(in the rows, 128 means zero)
name the system of each run:
path 1, K (8 x 20):
[[110 146 133 137  96 139 168 121 112 119 147 131 129 174 157 121  74  96
  122 140]
 [156 136 150 108  88 119 112  95 111 111 121 139 142 119 171 159 150 123
   87 157]
 [121 122 115 146 130 113  84 113 127 116  68 125 144 140  86 121 167 161
  113 136]
 [ 87 129 111 138 122 121 150 162 103 123 130 117 120 178  97  87  95 155
  126 137]
 [139 117 161  90  97 136 158 155  86 118 151 132  97 125 164 148  99 116
  116 162]
 [134 105 147 124  93 129  81 111 131 117  91 143 110 102 128 185 181 109
  131 148]
 [ 66 121  94 155 129  90  98 125 129 144 123 130 134 147  88 112 177 159
  140 113]
 [ 97 139 117 103 166 111 163 163  54 152 158 121 113 126 137  93  95 151
  120 128]]
path 2, Z (8 x 20):
[[178 141 160 147 138 163 130 126 132 102  68 136 123 118 135 145 111  96
  127 142]
 [ 80 129 104 172 121 130 103  88 153 146 119 139 140 150 108 137 146  95
  152 109]
 [124 130 107  93 143  97 127 106 113 148 184 114 161 109 145 102 142 164
   97 116]
 [198 150 152 112 148 149 141 143 124  89  92 114 137 127 130 114 108 146
  112 153]
 [106 138 124 187 102 141 131 124 169 110  95 138 122 176 107 133 119  91
  158 126]
 [ 84  99 110 114  89  87 122 111 132 156 187 134 144 129 137 116 134 140
  102 107]
 [182 115 144  70 137 129 120 146 109 106 129 109 131  98 123 122 134 175
   99 153]
 [138 146 135 167 145 152 140 167 162  98  79 125 106 151  94 131 126 116
  181 138]]
path 3, M (8 x 20):
[[ 80 123 135 170  95 147 150 157 129 125 108 144  86 171 116 141  95  80
  168 136]
 [106  79 142  88  67 119 101 115 110 138 160 142 103 105 150 182 152 111
  116 146]
 [150 133 112  84 187 124  91 120 101 134 123 107 139  73 114 140 193 172
  133 137]
 [ 92 159 100 161 201 140 155 143  99 152 106 116 128 149 102  87 101 120
  159 107]
 [ 95 121 147 140  83 142 166 117  99 142 144 150 110 157 168 138  63  60
  108 133]
 [159 124 151 103  86 119  84  79 113 115 114 149 142  93 175 181 177 115
   86 154]
 [126 151  87 139 181  94  90 108 126 127  98 115 173 124  91 100 201 194
  117 120]
 [ 96 138 109 143 160 131 181 153  96 141 142 110 137 178 105  54  52 148
  115 111]]
path 4, M (8 x 20):
[[167 104 107  57  98 144 113  94 192 109 227  78 169 126 114 127 126 167
  127 141]
 [190 188 134 137 194 118 178 203 173  95 141 116 115 106 145 107 147 163
  183 127]
 [107  86 156 195 112 129 140 189 184 136  86 164  75 129 100 115  92  84
  165  88]
 [114  56 128  90  68 153  97  93 185 147 195 121 122 105 117 170 120  91
  143 114]
 [172 153 109  87 185 122 123 127 163 131 183 106 144  60 150 146 186 153
  169 114]
 [120 147 127 184 206 116 159 175 157 154 108 146 114  96 121  84 116 111
  166  65]
 [112  84 146 156  98 157 141 104 172 158 150 146 123 124 139 127  56  50
  125  81]
 [172 128 138 104 103 127 109  69 186 127 174 133 161  88 182 170 159 101
  119 119]]
path 5, R (8 x 20):
[[ 77 142 117 160 106  75 134 136 101 138 118 150 124 156 139 108 145 143
  107 127]
 [135 120 131  93 135 104 129 119  72 135 132 124 146 119 141  99 119 167
   67 138]
 [159 166 126 113 132 151 125 122  96  83  97 105 140 157 122 138 138 150
  124 186]
 [ 86 153 119 146  98 100 147 164 106 113 127 135 103 171 126 133 143 147
  145 155]
 [112 105 143  87 108  91 132 151  68 146 158 138 112 109 155 125 126 154
   90 140]
 [160 133 131  77 136 147 102 113  80 106 108 111 131 106 128 160 160 146
  116 177]
 [ 92 163 106 139 144 120 123 158 107 113 104 118 104 148 105 148 175 144
  176 161]
 [ 87 127 136 122 143  92 150 173  63 159 142 145  91 111 152 120 122 135
  122 123]]
path 6, Z (8 x 20):
[[ 96 132 104 118  94 131 113  90 104 118 136 114 149 173 113 140 137 136
  118 160]
 [124 154 118 117 124  90 130 150  99 107 127 125 132 140 132 119 161 183
  114 154]
 [125 124 141 137 125 118 148 175 108 115  92 133 107 152 107  97  98 151
  114 138]
 [ 87 109 132 125  90 144 135 136 100 127 131 125 100 164 117 141 101 107
  132 148]
 [ 97 119 128 103  98 107 113 134  89 133 144 136 105 121 142 162 164 133
  127 156]
 [124 121 132 113 158 106 121 165  80 137 101 132 102  97 119 126 157 160
  124 133]
 [106 132 125 132 164 150 147 153  87 139 106 124 104 133 112 119  99 111
  144 130]
 [ 97 143 127 129 118 138 143 110  86 141 137 138 119 142 157 155 115  83
  134 140]]
path 7, N (8 x 20):
[[ 95  84 127 146 123 142 105 164 142 133  97 127  89 136  68 125 125 123
  160 121]
 [ 98  81 117  88 107 139 125 103 111 158 182 116 131 120 128 135 101 111
  110 120]
 [176 143 138  84 137 129 134 138 142 107 164 118 129  96 158 150 149 142
  140 145]
 [122 130 129 154 159 130 118 160 153 132  96 132 104 106 105 141 160 116
  180 116]
 [ 87  98 120 139 135 129 128 113 118 169 143 141 125 115 129 119 105  89
  124  91]
 [170 140 141 107 129 125 135  98 135 125 155 130 155 101 176 132 123 118
   99 124]
 [152 158 128 160 148 121 121 135 170 104  95 132 140 125 121 125 165 134
  152 126]
 [ 85 119 114 167 134 114 134 131 137 149 118 139 131 148 105  92 109 116
  132  94]]
path 8, N (8 x 20):
[[129 173  95 120 193 108 155 110 128 155 194 113 165 108 162  98 135 140
  137  95]
 [177 175 161 171 163 137 185 170 151 108 101 150 114 123 163 105  88 100
  144 115]
 [126 102 149 187  76 134 104  92 167 121  63 165 129 151 122 138 116  78
  107 115]
 [108 110  99 124  96  82  98  73 151 138 157 127 184 143 120 101 154 170
   76 112]
 [171 160 113 110 184 113 163 165 139 109 155  96 155 138 115  68 109 199
  124 128]
 [142 129 150 160 125 181 168 173 157  96  90 121  93 171  91 120  57  92
  169 140]
 [ 90  67 146 133  21 131 105 107 151 128 140 150 107 157 124 161 111  91
  114 136]
 [144  90 123  62 108  82  83 118 136 134 183 116 149  84 125 125 183 198
   89 128]]
path 9, R (8 x 20):
[[152 167 141  95 120 118 136  91  75 121 146 135 143 111 201 166 149 115
   94 162]
 [132 143 125 145 119  96  87 130 117 102  65 140 128 123 112 147 209 166
  126 158]
 [ 77 118 103 122 162 108 134 176  73 146 118 116 107 144  80  85 124 176
  133 127]
 [132 156 141  91 142 146 169 131  48 134 145 125 115 128 178 135  83 106
  111 157]
 [134 164 143 139  85 115 106  94  94 105  91 148 127 133 170 185 187 111
  114 177]
 [ 79 118  98 135 130  68  92 139  99 138 109 132 131 133  91 114 199 195
  116 129]
 [131 140 117  91 196 131 159 168  52 139 133 104 121 118 117  85  99 173
  115 139]
 [143 172 154 124 119 161 160 129  64  95  90 136 105 156 173 171 107  84
  130 190]]
path 10, P (8 x 20):
[[183 152 128 126 170 187 125  90 165 114 117 108 157 113 131 138 114  89
  154 126]
 [109 174  88 155 154 118 139 114 185 134 165 113 154 143 127 118 155 129
  178 103]
 [141 107 144 140 130 100 162 168 185 143 170 145 117 104 144  88  95 129
  131  78]
 [200 126 158 129 126 177 147 125 185  94 116 118 136 128 131 128  77  98
  133 131]
 [141 156  96 144 118 143 117  92 202 101 148 103 169 161 107 133 153 133
  161 133]
 [124  98 115 115 120  89 131 154 190 137 191 123 135 113 112  93 131 174
  132  91]
 [189  93 161  95 136 165 145 175 168 108 140 112 102 101 112 119  78 129
  146 129]
 [145 131 117 132 111 184 111 106 191  97 129 104 131 148  97 171 142  96
  190 148]]
path 11, K (8 x 20):
[[ 83  96 117 136 131 162  92 163 132 128  90 119  74 133  59 171 157 111
  207 143]
 [ 42 131 112 144  99  77 155 164 130 166 200 149  90 134 155 138 146 120
  170 106]
 [125 114 141  75 170 105 120 122  53 179 153 144 119  41 180 146 152 121
  102 113]
 [116 141 111 157 192 178  92  94 102 146  49 125 122 105  98 162 156  72
  171 124]
 [ 57 179  98 205 119 107 170 109 140 149 139 145 141 194 156 115 114  83
  157 104]
 [144 150 146 105 129  92 152  90  71 147 158 150 165 110 214 111 109 124
   46 122]
 [182 136 138 128 155 178  85  72  94 102  31 119 156 124 103 145 139 114
   95 161]
 [ 87 158 107 204  84 128 140 119 163  93  91 129 141 236  93 109 113 124
  149 146]]
path 12, P (8 x 20):
[[172 160 117  89 148 171 133  66 104 107 146  92 177 141 145 135 108 127
  108 161]
 [106 183 106 143 135  90 147 162 129 111 143 123 121 159 133 130 173 166
  169 150]
 [103  70 151 152  90 101 133 176 147 141 115 157  91 127 108 103 100 128
  108 101]
 [169  99 149  94 106 174 110  82 117 117 116 118 144 123 131 145  96 102
   92 146]
 [129 172  99 112 147 126 108 104 117 109 133 102 155 140 125 148 186 159
  153 164]
 [ 81 105 121 138 140  84 135 185 125 153 141 138 100 119 105 100 141 162
  143 100]
 [140  82 161 110 113 160 137 141 109 137 118 138  97 110 135 135  77  88
  113 125]
 [149 163 128 129 124 159 106  72 126 108 108 121 150 138 145 176 160  97
  140 163]]

runs to name:
path 13 (2 x 20):
[[ 67 168 115 181 171 138 168 110  70 176 104 153 119 140 168 130  91  47
  148 100]
 [109 142 127 106 118 122 111  33  41 162 131 146 168 121 196 154 125  85
   55 137]]
 => Z
path 14 (2 x 20):
[[ 87 103 122 128  84 126 107  68 103 150 133 137 144 145 137 143 123  98
   93 128]
 [150 153 116  91 143 112 120  94  94 123 148 116 165 114 154 124 157 162
   90 149]]
 => M
path 15 (2 x 20):
[[135 141 153 162  93 158 133  94 153 119 110 151 118 138 168 174 114  45
  148 136]
 [ 97 104 109 139 115  87  73  73 142 160 137 147 154  97 132 143 195 126
  110  98]]
 => Z
path 16 (2 x 20):
[[142 149 121 142 163 115 114 123  89 112  54 127 149 141 101  96 143 169
   93 139]
 [ 94 139 110 149 106 142 145 118 104 111 110 117 142 206 101  96  84 136
  110 151]]
 => M
path 17 (2 x 20):
[[185 133 174 137 130 133 132  89 141 146 119 174 136  61 213 155 111  53
   88  94]
 [149 105 112 145 156 158  49  41 163 140  67 126 174  88  96 148 176  98
  122 103]]
 => Z
path 18 (2 x 20):
[[ 98 100 119 126 123  98  57 112  91 142  69 146 122  94  98 156 218 158
  111 138]
 [ 78 126  73 104 188 133 116 111  69 156 143  86 159 149  74  81 116 174
  123 122]]
 => M
path 19 (2 x 20):
[[141 167 107 135 209 189 121  72  96 147  91 113 150 106 131 148 120  66
  154 122]
 [113 204  98 173 162 120 138  57 118 142 126 138 177 143 180 134 151  85
  129 114]]
 => Z
path 20 (2 x 20):
[[113  99 131 190 142 103 164 155 177 157 127 151 137 150 108  33  55 130
  102  52]
 [158  83 137  66  68 190 130  71 145 115 187  92 150 151 130 146  47  96
  100 153]]
 => Z
path 21 (2 x 20):
[[184 189 131 152 177 102 125 112 161 112 100 143 165  89 164 129 191 138
  130 115]
 [117 103 138 181 149 121 124 173 136 125  46 146 108 141  72  84 114 140
  124 108]]
 => R
path 22 (2 x 20):
[[159 114 106  97 147 148  73  40 116 129 109 105 195 118 107 120 145 144
   75 131]
 [135 188  99 156 164 148 147 137 132  81  86  93 151 202  81  97 120 165
  157 161]]
 => K
path 23 (2 x 20):
[[113  90 123 169 148  92 106 115 137 161  82 152 152 120  94  69 126 153
   77  72]
 [150 142 108 127 167 173 147  89 121 119 120  96 177 168 102  77  62 126
   99 122]]
 => R
path 24 (2 x 20):
[[159 139 158 136 124  89 148 161 130 122 125 162 114 102 170 119 138 135
  104 119]
 [130  83 138 137 128 148 105 123 133 134  87 134 119 117  92 123 107 109
  119 116]]
 => Z
